In the data rows, zero lies at 4.5, halfway between 4 and 5.
Some points:
[6 5 5 4 4 4 4 4 5 5 5 4 4 4 4 5 4]
[6 7 7 7 7 6 6 6 5 5 5 5 5 5 5 5 5]
[6 6 5 5 5 5 5 5 5 5 4 4 4 4 4 4 4]
[6 6 6 6 6 5 5 4 4 4 4 4 4 4 4 4 5]
[7 7 8 8 8 8 8 8 8 8 7 7 7 7 6 6 6]
[6 6 5 5 5 5 5 5 5 5 5 5 5 5 5 5 5]
[6 5 4 3 4 4 4 5 5 4 4 4 5 5 5 5 5]
[6 7 7 7 6 6 5 5 4 4 4 4 4 4 4 4 4]
[6 6 6 5 5 5 5 5 5 4 5 5 5 5 5 4 4]
[6 7 7 6 5 5 4 4 4 4 4 4 4 4 4 4 4]
[6 7 8 8 8 7 7 7 6 6 6 5 5 5 5 5 5]
[7 7 8 8 7 7 7 7 7 7 6 6 6 6 6 5 5]
[6 6 4 2 1 2 3 6 7 8 7 5 3 2 1 3 5]
[6 7 7 6 6 6 5 5 5 5 5 5 5 5 5 5 5]
[6 7 7 6 5 4 3 2 2 2 2 3 4 5 5 6 6]
[6 7 7 7 6 6 5 5 5 4 4 4 4 4 4 4 4]
[6 6 5 3 2 1 1 2 4 6 8 8 8 7 5 3 2]
[7 9 9 9 9 9 9 9 9 9 9 9 9 9 9 9 9]
[6 6 5 4 4 3 4 4 4 5 5 5 5 4 4 4 5]
[6 6 6 5 5 5 5 5 4 4 4 4 4 4 5 5 5]
[6 6 6 6 5 5 5 5 5 5 5 5 5 5 5 4 4]
[6 5 5 4 4 4 4 4 4 5 5 5 5 5 5 5 4]
[6 7 7 7 6 5 4 3 2 2 1 1 1 1 1 2 3]
[6 5 4 3 4 4 5 5 5 5 4 4 5 5 5 4 4]
[6 6 6 6 5 5 5 5 5 5 5 5 4 5 5 5 5]
[7 7 7 6 6 6 6 5 5 5 5 5 5 5 5 5 5]
[6 6 4 2 1 2 3 5 7 8 7 5 4 2 2 3 4]
[6 5 4 4 4 4 4 5 5 5 5 5 5 5 4 4 4]
[6 5 4 4 4 4 5 5 5 4 4 4 4 5 5 5 5]
[6 7 8 8 8 8 8 8 8 8 8 7 7 7 7 7 7]
[6 7 6 6 6 5 5 5 5 5 5 4 4 4 4 4 4]
[6 6 5 4 4 4 4 4 4 4 5 5 5 5 5 5 5]
[6 6 6 5 4 3 3 3 3 4 4 5 5 5 6 6 5]
[6 7 6 5 4 2 1 0 0 0 2 3 5 7 8 9 9]
[6 6 5 5 4 3 4 4 4 5 5 5 4 5 5 5 5]
[6 5 4 4 4 5 5 5 5 4 4 5 5 4 4 4 5]
[7 7 7 7 6 5 4 3 2 2 2 2 2 3 3 4 4]
[6 6 6 5 4 3 3 3 3 3 4 5 5 6 6 6 5]
[7 7 8 8 7 6 5 4 3 2 2 1 1 1 1 2 2]
[6 5 4 3 3 4 5 5 5 5 5 5 5 4 4 5 5]
[6 6 4 3 3 3 4 4 5 5 5 5 4 4 4 4 4]
[6 6 5 4 3 2 2 2 4 5 6 7 6 6 5 4 3]
[6 6 4 3 1 2 3 5 7 7 7 6 4 3 2 3 3]
[6 5 4 4 4 4 4 4 5 5 5 5 5 4 4 4 4]
[6 6 6 5 5 5 5 5 5 5 5 4 4 4 5 5 5]
[6 6 5 3 1 0 1 2 4 6 8 9 9 8 6 3 1]
[6 6 5 5 5 5 5 5 4 4 4 4 4 4 4 5 5]
[6 6 5 4 4 4 4 4 5 4 4 4 4 4 4 4 5]
[7 8 9 9 9 9 9 9 9 9 8 8 8 8 7 7 7]
[6 6 6 5 4 3 3 3 3 3 3 4 5 5 5 5 5]
[6 6 6 5 5 4 4 4 4 4 4 5 5 5 5 5 5]
[6 6 6 6 6 5 5 5 5 4 4 4 4 4 4 4 3]
[7 8 9 9 9 9 9 9 8 8 8 7 7 6 6 5 4]
[7 8 8 9 9 9 9 9 9 9 9 8 8 8 8 8 8]
[6 6 5 5 5 5 4 5 5 5 5 5 4 4 4 4 5]
[6 6 4 3 1 1 2 3 5 7 7 7 6 5 4 3 3]
[6 6 4 3 2 3 4 5 6 6 6 5 4 3 3 3 4]
[6 6 6 5 5 5 5 4 4 4 4 5 5 5 5 5 5]
[6 7 7 6 6 6 5 5 5 5 5 4 4 4 4 4 5]
[6 5 5 4 4 4 4 4 4 4 5 5 5 5 4 4 4]
[6 6 4 3 3 3 3 4 5 6 5 5 5 5 4 4 4]
[6 6 7 6 6 5 4 4 3 3 3 4 4 4 4 5 5]
[6 6 7 6 6 6 6 6 5 5 5 5 5 5 5 5 5]
[6 6 5 5 5 5 5 5 4 5 5 5 5 5 5 5 4]
[6 6 4 3 3 3 4 5 5 6 6 5 5 4 4 4 4]
[7 7 7 6 5 4 4 3 2 2 2 1 2 2 3 3 4]
[7 8 9 9 9 9 9 9 9 9 9 8 8 8 7 7 7]
[6 7 7 7 7 6 6 6 5 5 5 5 4 4 4 5 5]
[5 4 3 4 4 5 5 5 5 5 5 4 4 5 5 5 5]
[6 6 6 5 5 4 4 4 4 4 4 4 4 4 4 4 4]
[6 5 4 4 4 4 5 5 5 5 5 4 4 3 4 4 4]
[6 6 6 5 5 4 4 4 4 5 5 4 4 4 4 4 4]
[6 7 7 6 6 6 5 5 5 5 4 4 4 4 4 4 4]
[7 8 8 8 8 8 7 6 5 4 3 3 2 2 1 1 1]
[6 6 6 6 6 5 5 5 5 5 5 4 4 4 4 4 4]
[6 6 5 5 4 4 4 4 4 4 4 5 5 5 5 5 5]
[6 5 4 4 4 4 4 5 5 5 4 4 5 5 5 5 4]
[6 6 5 5 4 4 4 4 4 4 4 5 5 5 4 4 4]
[6 5 3 3 3 4 5 6 6 5 4 3 3 4 5 5 5]
[6 6 6 6 5 4 4 4 4 5 5 4 4 4 4 4 4]
[6 5 4 4 4 4 5 5 5 4 4 4 4 4 4 5 5]
[7 8 8 8 8 8 7 7 6 5 4 3 3 2 2 2 1]
[6 6 6 5 5 4 4 4 4 4 4 4 4 4 5 5 5]
[7 8 8 9 9 9 9 9 8 8 8 8 8 8 8 7 7]
[6 6 6 5 4 4 4 4 5 4 4 4 4 4 4 5 5]
[7 8 8 8 9 9 8 8 8 7 7 7 6 6 5 5 5]
[6 6 6 5 5 4 4 4 4 4 4 4 5 5 6 6 6]
[7 8 8 8 8 8 8 8 7 7 7 6 5 5 5 4 4]
[7 8 9 9 9 9 9 9 9 8 8 7 7 6 6 5 5]
[6 6 6 5 4 4 4 4 3 4 4 4 4 4 4 4 5]
[7 7 7 6 5 3 2 1 0 0 1 2 4 5 6 7 8]
[6 6 5 5 4 3 3 4 4 4 4 4 4 4 4 4 5]
[6 5 4 4 3 4 4 4 4 4 5 5 5 4 4 4 4]
[5 5 4 4 4 4 5 5 5 4 5 5 5 4 5 4 5]
[6 6 5 4 4 4 4 4 4 5 4 5 5 4 4 4 4]
[6 6 6 5 4 4 4 3 4 4 4 4 4 5 4 4 4]
[6 6 5 4 3 3 3 4 5 5 5 5 5 5 5 5 5]
Along one direction, these points spread out more than along any other. Where along it does each point below lie, from 0 to 99? The average is 50, and the first point in the table lies past the average.
[6 6 6 6 5 5 5 4 4 4 4 4 4 4 3 3 3] 56
[6 6 5 5 4 4 4 4 4 5 5 5 5 5 4 4 4] 56
[6 6 5 4 3 3 3 3 4 5 6 6 6 5 5 4 4] 59
[7 7 7 7 6 5 4 3 3 2 2 3 3 3 3 4 4] 60
[6 6 5 4 4 4 4 4 4 4 4 4 4 5 4 5 4] 60
[6 7 7 7 7 6 6 5 5 5 5 5 4 4 4 4 4] 43
[6 5 4 2 1 2 4 6 7 8 6 5 3 1 2 3 5] 62
[6 5 4 3 3 3 4 5 5 5 5 5 5 4 4 4 4] 60
[6 6 5 4 4 4 4 4 4 5 5 5 5 5 5 5 4] 56
[6 5 5 4 4 4 4 4 4 4 5 5 5 4 4 5 4] 58
[6 6 5 5 4 4 4 4 4 4 4 4 4 4 4 4 5] 59
[6 5 4 4 4 4 4 4 4 5 4 4 4 4 4 4 4] 61
[6 5 4 3 3 3 5 6 6 6 5 4 3 3 4 5 6] 57
[6 5 3 2 2 4 6 7 6 4 3 3 3 4 5 6 6] 59
[6 6 5 5 5 5 4 4 4 4 4 4 4 5 5 4 4] 56
[6 6 5 4 3 3 2 2 3 3 4 5 5 6 6 5 5] 65
[6 7 7 7 6 5 4 3 2 1 1 0 1 1 2 3 3] 69
[6 6 6 5 5 5 5 5 5 5 5 5 5 5 5 5 5] 48
[6 6 6 6 6 6 5 5 5 5 5 5 5 5 4 5 5] 46
[6 5 5 4 4 4 4 5 5 5 5 4 4 5 5 5 5] 55
[7 8 8 8 8 7 7 6 6 5 5 5 5 4 4 4 4] 35
[6 7 7 6 5 4 4 4 4 4 4 4 4 4 4 4 4] 56
[6 7 7 7 6 6 6 6 5 5 5 5 5 5 5 5 5] 41
[7 8 8 8 7 7 6 6 5 4 4 4 4 4 4 4 4] 41
[6 5 5 4 4 4 4 4 5 5 4 5 5 5 5 5 5] 56
[6 5 4 4 4 4 4 5 5 4 5 5 5 4 4 5 4] 57
[6 7 7 7 6 6 6 5 5 5 4 4 4 4 4 4 4] 46
[6 5 4 4 4 4 4 4 5 4 5 4 4 4 4 4 4] 60
[6 6 5 4 3 2 3 3 4 5 5 5 5 5 5 5 4] 62
[6 5 5 4 4 5 5 4 4 4 4 4 5 4 4 4 4] 58
[6 7 7 6 5 5 5 4 4 4 4 4 4 4 4 4 4] 53
[6 7 7 7 7 7 7 6 6 5 5 4 4 4 4 4 4] 39
[6 6 6 5 5 5 5 5 5 5 5 6 6 6 6 6 5] 45
[6 7 6 6 5 5 4 4 4 4 4 4 4 4 4 5 5] 54
[6 5 4 3 3 3 4 5 6 6 6 6 5 4 4 4 4] 57
[7 8 8 9 9 9 8 8 7 6 6 5 4 3 2 1 1] 29
[6 7 6 6 5 4 4 4 4 4 4 4 5 5 5 4 5] 54
[6 5 4 3 3 3 4 5 6 5 5 5 4 4 4 4 4] 60
[6 7 7 7 6 6 6 6 6 5 5 5 5 5 5 5 5] 40
[6 6 5 5 5 4 4 4 4 5 5 5 5 5 5 4 4] 54
[6 6 6 5 5 4 4 4 4 4 4 4 4 5 5 5 5] 56
[6 5 5 4 4 4 4 4 5 5 5 5 4 4 4 5 5] 57
[6 7 6 6 5 5 5 4 4 4 4 4 4 4 4 5 5] 53
[6 5 4 4 4 4 5 4 4 5 5 4 4 4 4 5 5] 58
[6 6 6 6 5 5 5 4 4 4 4 5 5 5 5 5 4] 52
[7 7 6 5 4 3 2 2 2 2 3 4 5 6 6 6 6] 64
[6 5 4 2 2 4 5 6 6 6 4 4 3 3 4 5 5] 59
[6 5 4 4 4 4 5 5 4 4 4 4 4 4 4 4 4] 60
[6 7 7 7 6 5 5 4 4 3 3 3 3 3 3 4 4] 55
[6 5 4 3 3 3 4 4 5 6 5 5 4 4 4 4 4] 61
[5 4 4 4 4 5 4 4 5 5 5 5 5 5 5 4 4] 56
[6 6 4 4 3 4 4 4 5 5 5 5 5 4 4 5 5] 58
[6 6 5 4 3 3 3 4 5 5 5 5 4 4 4 4 4] 61
[6 6 6 5 5 5 5 5 5 5 5 4 4 4 4 4 5] 51
[6 6 6 6 6 5 5 5 5 5 4 5 5 4 5 5 5] 48
[6 6 5 5 5 4 4 5 5 4 4 5 5 5 5 5 5] 53
[6 6 6 5 4 4 4 4 4 4 4 4 4 4 5 5 5] 57
[6 7 7 6 5 3 3 2 2 2 3 3 4 5 6 6 7] 62
[7 7 7 6 6 6 5 5 4 4 4 5 5 5 5 5 5] 46
[6 5 4 4 4 4 4 4 4 5 5 5 5 5 4 4 4] 58
[7 8 9 9 9 9 9 9 9 9 9 9 9 9 9 9 9] 0
[6 6 6 5 5 5 5 5 5 4 4 4 4 4 4 4 4] 53
[6 5 4 3 3 4 5 6 5 5 4 4 3 3 4 5 5] 59
[6 5 4 3 3 4 4 5 5 5 5 5 5 4 4 4 4] 59
[6 5 4 3 3 4 4 5 5 5 5 5 5 5 5 5 4] 57
[6 5 4 4 4 4 5 5 6 5 5 5 4 4 4 4 4] 55
[6 5 5 4 4 4 4 4 5 5 5 5 5 5 5 5 4] 56
[6 6 5 4 3 3 3 3 4 5 5 6 6 5 4 4 4] 60
[6 6 4 3 2 2 3 4 6 6 6 6 5 5 4 4 4] 60
[6 5 4 3 3 3 4 5 5 5 5 4 4 4 4 5 5] 61
[6 5 4 4 4 4 4 5 4 5 4 4 4 5 5 5 4] 58
[6 6 5 5 5 5 5 5 4 4 5 5 5 5 4 4 4] 52
[6 6 5 4 3 2 2 2 4 5 6 6 6 6 5 5 4] 61
